(in the rows, 128 means zero)
runs of hidden systems
Z, path 1 (10 x 18)
[[132 126 148 151 124 161  94  97 111 149 114 105 158 112 144 160 146 153]
 [116 119 102 148 115 146 148 140 149  84 146 166 109  89 143 138 156 135]
 [136 138 125 103 138  96 155 130 159 128 131 134 131 156 113  67 110  98]
 [137 135 138 104 130 102 114 122  91 180 113  78 129 140 132 147 138 140]
 [133 105 138 166 100 159 125 129 102  87 111 140 141  93 117 170 127 146]
 [ 96 143 138 116 140 161 148 134 182 109 145 168 136 123 140 100 124 119]
 [135 124 112  96 156  80 129 146 117 150 147 109  88 174 117 115 143 127]
 [159 129 141 170 105 122 109 124  89 147 111 100 146 125 103 139  85 142]
 [ 83 126 127 125 126 176 119 110 139 120 143 153 142  80 163 169 125 118]
 [150 105 107 123 156 124 143 129 154 100 133 171  90 164 118 101 158 109]]
J, path 2 (10 x 18)
[[134  63 159 134 155 145 124 150 130  87 110 167 153 122 102 147  94  98]
 [168 177 147 150 135 184 129 140 143 173 124 137 143 130 147 118 168 176]
 [ 78 152  85 117  98  98 142 114 112 107 187 114  74 141 106 129 121 147]
 [117  66 159 137 157 105  88 135 138 154 117 116 149 119 120 125  58  92]
 [170 144 107 127 159 174 128 136 111 147 119 154 139 110 176 181 193 129]
 [129 161 102 159  77 137 146  63 116  93 147 141 100 160  75 100 107 135]
 [ 94 115 150 104 148  79  84 132 172 167 103  92 121 142 174  79 108 102]
 [182  87  97 115 151 106 155 172  79  97 119 142 127 112 127 186 181 116]
 [146 160 155 170  69 166 147  63 134 123 112 119 188 109  88  94 103 149]
 [ 51 151 126  63 135 119 133 139 182 132 133 137  83 132 189 102 160 114]]
P, path 3 (10 x 18)
[[156 141  78 136 138  93 133 135 150 143 119 149 106 122 164  92 104  71]
 [140 134 107 102 129  94 113  59 107 145 107  95 131 161 133 120 137  89]
 [ 96  97 152 129  85 129 114  73 150 113  77 113 118 108 147 121 162 134]
 [106 146 122 119 112 117 129 156 153  50 110 136 131 128 165 107 171 133]
 [133 160 143 102 140 110 144 141 140 115 153  88 182 160 109  86 162 159]
 [103 140 179  91  98 136 171 152 113 165 121 103 147 100 108 143 123 168]
 [124 106 150 123 127 160 150 173  85  80 133 158 137 115  96 192 117 141]
 [162 133 144 168 174 188 113 150 139 136 166 168 143 155 102 129 113 154]
 [137 151 106 155 137 124 121 161 117 205 169 129  69 127 126 134  84 147]
 [135  80  90 146 135  88 117 114  98 145 144 128 117 104 111 154  59  75]]
U, path 4 (10 x 18)
[[150 122 116 150 120 116 128 141 113  99 135 100 160 111 127 140 179 166]
 [112 133 138 132 105 129 169 125 159 149 155 124 154  87 105  97 111 142]
 [131 151 146  82 138 126 160 150 114 139 113 150 125 154 116 126  90  92]
 [145 123 149 138 146 158 101 137  88 108 122 132 129 171 107 168 141 156]
 [ 90 100 128 158 129 142 111 152 153 123 165 134 108  91 137 142 140 169]
 [131 127  78 123 150  95 144 142 138 150 168 140 118 108 136 115  93  85]
 [159 159 121 122 142 148 114  80 104 181 119 123 130 156 132 141 122 110]
 [ 95 116 138 132  89 156 115  80 123 106  99 141  86 128 136 152 153 140]
 [117  93 114 156 127  92  99 132 158  74 117 129 130 125 143  95 112 103]
 [165 149 116 123 150  98 127 139 148 164 121  95 158 126 162  91 167 130]]
Z, path 5 (10 x 18)
[[110 183 135 119 147 158 119 113 169 180 155 117 186 109 169 102 110 121]
 [141  88  74 104 134  97 154 118  84 120 145 134  70 126 118 181 185 116]
 [171 147 166 175  83 145 137 114 148 115  62 146 155 136 107  66  76 117]
 [ 43 155 125  66 138 125 100 118 141 142 154  85 133 111 195 157 174 139]
 [197  43 118 169 141 100 152 148 112  82 134 144 121 141  52 126 160 143]
 [125 228 162 123 105 161 153 164 154 187 114 131 170 102 164  89  64 132]
 [ 67  75  98  53 149  96 118  99  71  85 154 113  85 147 118 212 164 102]
 [208 100 194 216 127 176 114 132 163 135  78 169 141 159  75  65 101 163]
 [ 37 227  85  90 128 120 102 173 133 149 184  96 110  97 230 153 122 142]
 [172   4  96 142 155  82 148  72  96  78 161 139 122 154  18 141 125  87]]
P, path 6 (10 x 18)
[[126 121 149 160 135 162  90 125 126  83 122 132 163 132 134 145 132 145]
 [114 152 111 134 144 142 136 147 159 149 178 138 112 120 141 114 152 158]
 [150 126 114 124 118  81 165 154 111 148 139 116 120 122  94 111  92 119]
 [126 119 154 107 141 152 115 102 101 143 102 133 156 130 127 163  92  91]
 [136 104 118 152 134 162 111 109 126 126 127 152  88 125 139 159 179 150]
 [136 147 102 178 110 113 121 138 155 103 142 139 113 132 128  77 101 133]
 [105 140 120  80 160  92 119 130 133 161 146 102 133 145 147 116 109  93]
 [152  84 133 122 112 113 145  99 107 148  96 106 142  94 122 151 165 126]
 [112 158 134 144  90 176 134 102 135  75  99 164 134 119 140 130 124 122]
 [114 132 130 110 161 118 113 150 147 105 155 128  97 189 119 102 160 150]]
T, path 7 (10 x 18)
[[124 116 101 168 139 129 105 168 135 137 152 146 112  88 160 147 101 128]
 [118 173  93 129 146 137 110  95 139 120 159 141 130 156 145 110 101  97]
 [138  98 115 131 121 123 131  59 140 180 117 129 105 117 123 118 129 100]
 [142 128 123 147  99 122 111 135 114 119  66 143  97 113 167 141 112 102]
 [136 139 124 121 127 118 103  96 129  70 101 116 150 172 140 103 167 118]
 [161 108 140 126 110 113 169 115 153 148 104 114 155  96 119  96 176 142]
 [129 157 157  96 101 118 169 183 104 115  91 129 139 121 127 134 107 130]
 [117 109 163  96 152 137 125 131 102  92 145 116 153 175  81 149 144 148]
 [129 103 142 157 135 155 141 162 142 151 164 131 127  92 111 144 157 188]
 [ 91 173 113 130 128 120 132 183 133 128 180 131 110 128 132 121  79 143]]
X, path 8 (10 x 18)
[[167 164 123 129 151 138 113  76 142 166 128 100 168 157 142  97 172 134]
 [136 115  93 144  69 119 179 110 122 123 114 147  75  82 122 135 163 136]
 [105 126 153 120 108 100 103 129 138  95  73 123 144 133 146  97  61  79]
 [151 127 154  98 165 138 111 125 132 120 106 113 139 185 136 123 217 155]
 [133 103 134 184  73 129 155 164 119 107 131 123 123  67 100 140 134 188]
 [ 51 159 144  70 130 112 124 150 139 106 140 107 166 119 157 128  84 101]
 [164  91 146  96 190 154 145 143 101 130 146 156 121 182  77 163 163 134]
 [142 152 134 202 101 160 108 153 110 177 144 119 134  81 131 156  76 172]
 [ 53 157  71  86 152 120 110  99 148 110 195 134 102 138 167 134 127  93]
 [194  57 130 147 167 121 153 108 141 162 134 161 122 147  59  99 106  95]]
T, path 9 (10 x 18)
[[124 101 136 122 138 122 100 143  92  92 118 116 124 145 128 172 154 140]
 [137 126 122 167 131 145 130 138 154  96 158 130 159 108 123 110 156 163]
 [107 165 134 102 125 119 160 147 156 164 151 127 131 115 134  95 109 131]
 [134 109 127 103 147 112 135 128  89 156 136 129 109 148  96 155  86 101]
 [125 110 133 166 133 171  87 111 109 118 129 138 126 120 135 176 131 146]
 [100 141 100 145 120 127 120 124 169 102 149 141  99 121 158 101 156 141]
 [155 133 116 133 135  86 134 122 151 164 127 115 130 138 123  71  93 100]
 [142 138 125 102 129 131 127 106  87 162  96 116 144 113 150 171 123  97]
 [120 105 125 134 102 150 136 101 112  62 108 158 115 126 116 154 149 120]
 [129 125 169 151 123 137 113 137 177 121 103 126 131 146 132  72 151 161]]
J, path 10 (10 x 18)
[[121 132 155 132 114  92 114 197 108 141 108  97 109 129 134 131 105 159]
 [107 106 126 134 143 143 112 132 113  93 169 112 177  98 125 173 148 152]
 [124 115 131 148 132 178 150 100 165 160 158 174 117 102 108 118 110 129]
 [127 187 114 116 141 125 119 160 117 166 136 141  86 160 153 125  90 117]
 [125 101 125 124 145 106  82 104  77 113 138  93 124 168 105 170 130 133]
 [145  85 116 180 119 139 102  81 154 144 109 130 132  84 151 125 145 124]
 [154 176  72 122 135 121 157 127 146 113 138 162 128 130 158  95 132  82]
 [145 130 153  86 125  96 148 101 105 139 101 105 132 184  82 102 118 110]
 [113 104 155 126  88 109 115 137 122 127  66  99 118  90 164 147 162 147]
 [128 125 115 151 121 141 144 151 148  40 142 156 164 105 127 121 144 130]]
A, path 11 (10 x 18)
[[123 159 116 139 118 172 103  72 144  90 115 144 135 144 162 124 172 129]
 [144 108 105 133 124  76 136 124 147 140 127 120  66 158 114  81 157 137]
 [131 138 159 118 109  89 134 178 124 144  85  98 153 108 143 108  88 121]
 [121 131 137  94 128 154 150 107 116  92 133 119 196 107 128 160 177 131]
 [134 111 138 146 109 164 169 119 151 124 140 174  83 133  85 112 150 161]
 [100 165 143 115 129 114 105 188 111 118 125 131  86 172 138 127  84 136]
 [150 105 129 124 167 105 108 134  87 138 162  79 183 140  98 158 129 141]
 [108 111 134 162 120 176 138 107 160 173 160 148 137  60 130 141 115 145]
 [102 161  79 112 136 138 130 117 129  93 148 178  87 146 156 135  98  73]
 [179 103 136 141 150 108  91  87 102 156  94 111 117 191 100 115 112 105]]
X, path 12 (10 x 18)
[[100  87 118 138 132 153 132 147 129  89 161 158  81 112 120 172 178 166]
 [114 120 152 155 139 116 121 173 157 138 155 125 168 105 112  95  40 124]
 [135 177 100  66 173 124 144 121 103 166 174 108 138 166 136 146 168 124]
 [157  83 110 175 102 154 147  97  88 138 133 167  94  97  79 177  96 123]
 [ 91 171 130 136 137 141  72 117 168 162 112 133 131 123 207 101  76  88]
 [168 110  81 125 163 105 139 106 141  98 157 144  82 194 103  95 203 127]
 [162 109 146 186  61 101 150 102 128 174  91  91 161  65  99  93  83 140]
 [ 83 179 103  44 118 108 132 119 122  98  87 122 123 128 214 147 176  81]
 [170  53 174 161 127 155 135 126 122  52  91 177 118 173  47 126 135 142]
 [ 97 180 185 144 104 130  91 181 160 194 110  68 163  95 184  98 116 197]]
A, path 13 (10 x 18)
[[145 131 136 148 141  97  83 149 134 140 104  91 150 137 159 108 127 135]
 [127 133 109 114 124 112 156 111 144 144 148 102 171  84 143 119 165 128]
 [120 124 132 113  96 142 185 106 146 116 110 167 118 108 107 110 115 103]
 [125 138 157 103 124 141 116 140 105  97  81 146  98 177 130 141 136 126]
 [157 120 134 156 132 109 106 156 104 124 136  89 133 147 109 133 164 186]
 [ 97 130 135 142 126 125 139 158 163 143 175 113 154  85 125 105 109 158]
 [113 139 117  78 157 145 167 128 126 129 160 166 140 128 121 146 103  82]
 [154 124 140 137 123 165 120  88  89 149 107 152  99 160  96 161 107 122]
 [100 118 117 171 115 122  63 127 119 116 127 108  89 128 159 149 132 159]
 [151 111  86 154 164  85 112 144 158 123 162 114 157 114 145  92 126 108]]
U, path 14 (10 x 18)
[[122 136 104 153 127  95  84 123 103 165 157  82 114 129 135 142 111 147]
 [106  97 116 100 124 133 140  72 131 156 129 125 135  83 145 158 147  99]
 [158 138 114 152 115 152 135  89 142  98  95 176 130 134 130 105 109  84]
 [112 167 144 127 123 118  87 126 145 110 106 104 116 180 157  89 151 151]
 [136  78 125 120 111  67 144 140 116 126 117  89 113 114 110 124 170 150]
 [150 130 139 147 106 129 149 142 124 135 116 119 197  68 127 128  91 117]
 [112 177 147  75 138 169 171 124 142 114 141 152 158 149 121 118 144 123]
 [147 107 159 143 129 131 130 156 112 120 121 148  79 183  68 119 107 154]
 [ 96 119 140 140 145 120  81 194 111 135 141 103 129 103 163 174 109 155]
 [133 103  72 116 165 132 161 111 130 133 199 143 145  93 118 154 158 109]]

runs to name
path 15 (2 x 18)
[[135 128 119 130 131 124 138 135 155 166 119 143 126  93 156 114 108  99]
 [149 138  94 112 126 110 136 101  92 119 118 129 112 148 130 146 140 100]]
  P
path 16 (2 x 18)
[[129 143 177 115  92 103 141 151 130 195  77 111  82 146 115  90  83 141]
 [127 114 100 121 138  80  68 133  77  92 114  80 117 154 162 175 168 128]]
  X
path 17 (2 x 18)
[[129  90 121 127 138  94 107 128 139  97  95 135 124 134 143 116 114  81]
 [188 127 135 130 139 132 144 131 129 129  97 128 165 132 131 115 174 131]]
  J
path 18 (2 x 18)
[[132 148 152 113 157 161 132 128 145 142 131 153 165 143 126 113  87 100]
 [131 127 122 106 132 145 141 101 106 167 135 140  78 148 117 157 157 136]]
  T
path 19 (2 x 18)
[[165 126 126  99 116 132 184  83 136 162 103 147  91 149 104 104 181 123]
 [115 150 152 128  68  88 115 148 117 109  57  92 113 128 156 109 126 142]]
  Z
path 20 (2 x 18)
[[ 92 124 133 101 125 131 117  87 124 117 139 107 151 129 129 141 133 120]
 [144  90 127 138 137 135 147 140 147 131 119 163 112 106 124 127 136 117]]
  T
path 21 (2 x 18)
[[151 136 115 138 152 128  86 106 128 110 109 123 127 169 153 122 158 118]
 [108 140 121 145 101 110 116  99 152 145 139  90 123 113 140  95 148 157]]
  P
path 22 (2 x 18)
[[123 122 128 130 110 117 119  82 144 117 114 104 124 142 130 100 173 144]
 [136 114 126 145 112  95 136 156 144 132 121 100 144  88 140 108 153 153]]
  Z
path 23 (2 x 18)
[[154 178 112  93 135 136 159 155 101  87 122 133 169 134 152 150 182 124]
 [132 117 156 163 108 147 144 107 136 127 164 121 133 148  50  97 123 188]]
  U
path 24 (2 x 18)
[[123 132 108 121 141  91  88 104 127 127 115 120  93 177 142 103  96  86]
 [151 120 117 174 134 131  76  80 124 157 131  92 147 125 141 129 146 148]]
  Z
path 25 (2 x 18)
[[128 167 110 110 113  86 128  93 137 181 121  65 176 100 167  96 129 110]
 [111  83 117  91  87 114 189  72 139 107 101 140 143  69 124 133 154  85]]
  A
path 26 (2 x 18)
[[135 144 149 148 155 103  97 168 184 170 135 112 128 152 145  51  98 143]
 [152 141  73 109 126  71 157 114  91 130 172  78 134 135 110 134 190 145]]
  X
path 27 (2 x 18)
[[120 163  97 118 117  90 135 127 110 107 167  76 165 131 122 118 154 152]
 [140  79 150 126 108 128 178 118 121 162 125 126 147  77  84 141 123 133]]
  Z
path 28 (2 x 18)
[[167 101 147 104 130 146 181 145  82 156 112 155 132 112  85 177 115 117]
 [104 159 148 156 129 202 103 139 118  88 149 165 149 129 126 164  88 144]]
  U
path 29 (2 x 18)
[[ 80 132 114  97 129 146 157 122 144 131 153 177  84 118 132 137  85  88]
 [170 121 124 129 150 131 101 117  75 121  95 147 111 182 114 161  97  89]]
  A
path 30 (2 x 18)
[[ 88  75 142  98  96 107 159 121 117  74 113 126 138  94 104 151 124 111]
 [157 135 160 123 158 178 129 147 151  93  97 168 170 145 144 119 161 125]]
  P
path 31 (2 x 18)
[[155 132 111 121 139 167 127  85  67 144 142 130 117 150 110 198 180 149]
 [104 127 113 189  73 130  93  61 150 122 114 130  90 118 131  94  86 123]]
  J
path 32 (2 x 18)
[[141 111 123 160  98  96 124 115 140 168 111 106  75 127 118  95 137 155]
 [121 139  91 121 128  83 123 156 119 104 133 107 158  95 167 133 113  96]]
  J
path 33 (2 x 18)
[[ 98 159 110 123  52 114 163  92 120  92 114 110 147  80 138 125 134 126]
 [129 108 166 101 136 118 140 100 156  99 103 126 177 161  92  75 104  95]]
  U
path 34 (2 x 18)
[[143 172  73 171  98 104 116 140  70 117 153 107 142  96 141 163  80 118]
 [106  91 127 118 128 173 150  35 153 132 136 164 153  93 110 138 110  77]]
  Z
path 35 (2 x 18)
[[115 121 102 133 152 163 112  88 126 137 170 139 133 113 142 166 147 124]
 [162 121  98 156 117 128 150 120 149 129 115 171  83 125 126 100 132 112]]
  Z
path 36 (2 x 18)
[[162  84 139 135 169 141 116 102 124 143 145 123 150 151  94 136 154 136]
 [114 153 121 156 104 147 127 144 143 175 135 139  90  88 159 131 113 150]]
  A
path 37 (2 x 18)
[[101 128 122 157  76 122 107 122 129 118 104 105  85  98 168 140 183 177]
 [ 96 138 105 129 118  99 142 144 153  43 160 127 166 117 124  91 113 115]]
  P
